One vector is turned by the same rotation once a tick. Each row is the vector after some number of ticks, and that number follows the row.
The counts run from 0 to 802.
[-29 -23 -40  -4  49 -21 -16  -4  45  25  23   4 -26  19  -2 -19  -3 -10
 -19 -26 -16  -8   6  21  20  18  13  -9 -46  -1 -13  -3   2  -5  -5 -10
  38   7] : 761
[ -3 -26 -20   6  23  -2 -13 -34  16  32  -7  -2  20  38 -25   0  42 -34
 -37  -7 -21   5  -7   2  36  23 -24 -31 -22 -26   5  -1  11  11  27   6
  18 -11] : 242
[-34   2 -23  -4  27  -6 -20 -33  16   5  -8  29  -7  -6  30 -39 -19 -34
 -24 -26 -13 -15  15  16  19  41  -3 -33 -28   6 -11  -9  10 -16 -16  -3
  40  23] : 56
[ 19   7 -11  15  10  31 -16  -6  28  11  29 -50 -17   0 -37  24   2  13
  -2 -30  19  31 -10 -40  35  46  23  16 -31 -11  -8  10   0  -6   4  24
  -7  23] : 95
[ 10  17 -29 -15  27  -6   1 -25  16 -19  17  17  17   7  22 -23  -9   8
 -24 -38  -8  12  15  16  57 -11 -30 -11 -35  29 -17  21   7 -15  -4  14
  30  11] : 751
[ 15  -2 -46   8  42 -25  15 -40   2 -22  -6  33   0   8 -16  24  -4   5
 -21 -17   0   2  12 -13  40  22  53  12 -23 -12  -6  10 -24  -4   2  -1
   4  24] : 254
[  6  -7 -44  10  31 -19  17 -40  -4 -13 -17  31  -3  15 -12  40  22   0
 -24 -26  -2   0  16 -17  37  35  38   7 -19 -20  -8  -2 -27  -9  18  -3
   4  21] : 253
[ 10  -1  -5  26  -7 -12  -2 -32 -40 -21 -22  37  24   9  30  28   9  -5
  -3  22  23  26 -10 -18  44  10  20  -2   9  37  -7  11  -6 -10   1   3
  38  25] : 228
[ 39   8  -7   0  16 -26  31 -39  -5 -11 -27   3   0  16 -29   2   0 -33
   3   0  47 -20 -44  12  15  44 -13 -19 -19   4   1  -1  -7 -19  12   1
  26   6] : 622
[-17 -13  11 -13  25  31  -6 -43   9  12   3 -15   0  12  -4 -30  29  -6
 -11 -12 -13   3   2   4  34  26  16 -26 -70  14  10   0  10 -27  15  -8
  31 -35] : 485
[ -7   0  -7   3  12  -3 -19  -2  40  41  21 -47 -10 -19   7 -14  -1 -27
 -50 -20  -5  -2  15  -6  16  34  32  -3 -24  16 -11  20  -9  -1 -31  25
  11  33] : 87
[  2  -8 -28  25  -5 -17  -2  -4  29  14  22 -17 -20  17 -19  46  19  10
 -19  20  38  17  -8 -14  10  36  21  14  30   4 -30   1 -13 -41  19  13
  23  38] : 8
[ 17   1 -24  30 -14 -13   5   8  43 -32   1  -5 -13  -4 -23  31  -6  -6
  21  19  39  28 -46  -5  26  -4   9 -11 -14  31   9  11  15   1 -21  15
  49  -5] : 616
[-11 -22  -2 -20  -7  11 -14  14  18   1   6 -19 -17 -32  22 -16  11 -32
  -4  -7  23 -15 -16  34  48  23  -2 -27 -21  59  -1  13  -6 -20 -10 -21
  34  -9] : 785
[ -4 -12 -37  -1   0  46  20 -49  33  -6  19   0 -14  15 -21   1  42 -21
  -4 -21  27   4  13  10  30   6   4 -21 -28  -7   1   9  -7 -16  31   0
  13 -14] : 673
[-26  16 -21  11  27  10 -14 -55  15   4  -7  19 -11  -1  11  -3  10   4
 -18 -51  -8  18  18 -34  12  39  28 -11 -36  -3  -2 -23  -3 -12  26  12
   1  33] : 64
[ 23 -11   5  -6  11 -18   2 -18  29  32   0 -37 -19   2 -43  22  10 -26
   0   1  22 -13 -29 -15  21  47  31 -21 -38   7  12 -13 -24  18  10 -10
   4   2] : 190
[ -9 -33 -22  40 -11 -24 -21  17  11  30  -2 -10 -20  20  -7  63  23  11
  -8  22   3  25 -27 -12  35  25  24   7  10  23  -1  12  -7  -9 -14  -5
  23  21] : 523
[ 37   4 -17  18 -32 -21   3 -16  12  -3  -8 -14 -12   9 -28  42  31 -13
   9  12  40  14 -46 -10  16  29 -42 -33   9   0  10 -10   0  -3  19   2
  33 -16] : 619
[ 18   1   0 -30  22   6   2   0   5 -20  -4 -36   9  -1  14  -7   8 -45
 -21  -2  14  11  -7  14  63   7 -14  -9 -22  47 -16  18  22   8 -21   0
  49  -5] : 510
[ 26  25   4  -8   8 -41 -16 -14   9  -4   6 -24   0  -7  14  35 -10  -2
 -24  -3   1  29  21 -51  24  23  36  -4 -17  43 -19  -5 -11  19 -16   4
  27  24] : 499
[ 34  14 -44 -10  27 -15  29 -45  17 -15   7  18  -3   7 -18  -3   3 -20
   7 -29  42 -16 -14  20  35  17 -20 -10 -26 -17  -9   3 -22  -6  34  -1
  21  12] : 348
[-12  14 -24  19  -5   4 -28 -31  44  -8  43  19  -4 -13  11   8 -24   9
  16   0  15  39  19 -29  25  -9  32 -13 -21  26  -9  -7  -7  10  -6  10
  28  30] : 68
[  8   0 -18  15 -15   6 -36 -43  10  47  24  13  16   9  -2 -31  10  -3
 -12  -6  -3 -13 -14  17  18  26 -34 -44 -25 -20  12  16 -16 -29  21   6
  24  -1] : 52
[ 30  21 -12  17 -10  -5  -1 -60  11 -21 -16  30  19   3 -17  14  -4   4
  -4 -11 -17   8  13 -14  48  17   6 -48 -47  12  30  10 -15   9 -10   3
  -9  -8] : 560
[  9  -1 -18  25   3  13 -29  -4 -16  26  34 -14  10   4  27   1  27  21
 -23  -8  22  37 -28 -18  33  -3   9  27  -1  13 -24  27  -1 -30  16  35
  37  24] : 419
[-10   3   7  10  -9  55   5 -56  17  -1  10 -19  -6  26 -11  -4  29  -2
  11  -6  37  25   1 -12  24  23   2 -17 -38  20  -9   1  19 -31  25   5
  20  -4] : 399
[-11  -1   0  16  -3 -28 -37  10  29   7   7  -1   0 -17   8 -13   1 -34
 -32  28   9   1 -28 -11 -20  37   5 -39   3   9  -6 -14  25 -25 -18  18
  66  -5] : 300
[  1  -3 -14 -24  -8  -5  -7 -22   3  18  27 -20 -14 -12  35  -7  49 -24
 -33  -3  19 -13  17  17  22  15 -22 -25  -3  34 -16  11 -24 -26  25 -13
  40  -4] : 81
[ -5  10   6   5  -9 -32 -49  -1  14  10  27  13  -5 -35  31 -16  -7   0
 -21  20  18  -4  -8  -9  -3  33  17 -32  19  32 -19 -14 -12 -43   7   5
  45  29] : 385
[  1   0 -31  17  11 -33 -17  23  33  12  13  -3  -5  -4   1 -21 -15 -22
 -12 -13  13  -2 -55  26   7  17 -31 -22 -15   6   2  10  25 -16 -24  27
  64  -2] : 25
[ 22  13 -19  13  13   7 -21 -12  -2  30  22 -32  17  11  -3   4  18  15
 -27 -44   0  37 -24 -26  35  15 -13  15 -17  -8  -9  14   9  -2  28  45
  20  25] : 421
[ 23   6 -24  16   5  24 -23   8  16   2  37 -21   0 -34 -14  -7  27  21
 -16 -22  32  15 -39 -16  23  21  -2  -1 -10  -6   1  12  -3 -37  31  39
  20  -5] : 694
[ 13  22 -12  11   6  17  14 -18  34  -8   7 -46 -35  -3 -16  21  -8  -2
   0 -40  10  28  -2 -31  30  31  11  -1 -51  21   5  13   0   7 -22  12
   2  10] : 97
[  3  -3  -9  10  20  -4   9 -21  44  38  16 -44  -4  18 -36  -6  17 -52
 -32  -3  24  -6  -8  -9  -3  37  20  -5 -17  -8 -12  -1   8   6   0  28
  20  17] : 1
[ 16  27   1   0 -10 -12   3 -58   4  26   8  -6 -17 -23   4 -12   2 -23
  -9 -16  20 -27 -14   2 -13  49   1 -41 -48   5  18   3 -36 -17   6  -5
  11   4] : 380
[  5   6 -37 -13  24  -9 -21 -13  27 -17  32  17  12   7  19 -21 -16   6
 -16 -18  -7  13  17  15  62 -13 -35 -15 -21  27 -24  19  14 -16  -8   4
  43  12] : 752
[-15   4 -24  32 -31  -2  -5 -25  11 -19 -24  29 -19  -6  21  34 -11 -13
  17 -20  31  25  -9  -8  30  35 -10 -14  25  29 -13 -20  -3  -5   6  -2
   8  56] : 38
[ 19  12 -25  -9 -27   4  -9  -8   2 -27  20  -8 -20 -40  28  30  10  -2
   8 -24  31  16   5 -10  59  11   4 -13 -11  42   3  12 -34  11   5 -12
  13  19] : 775
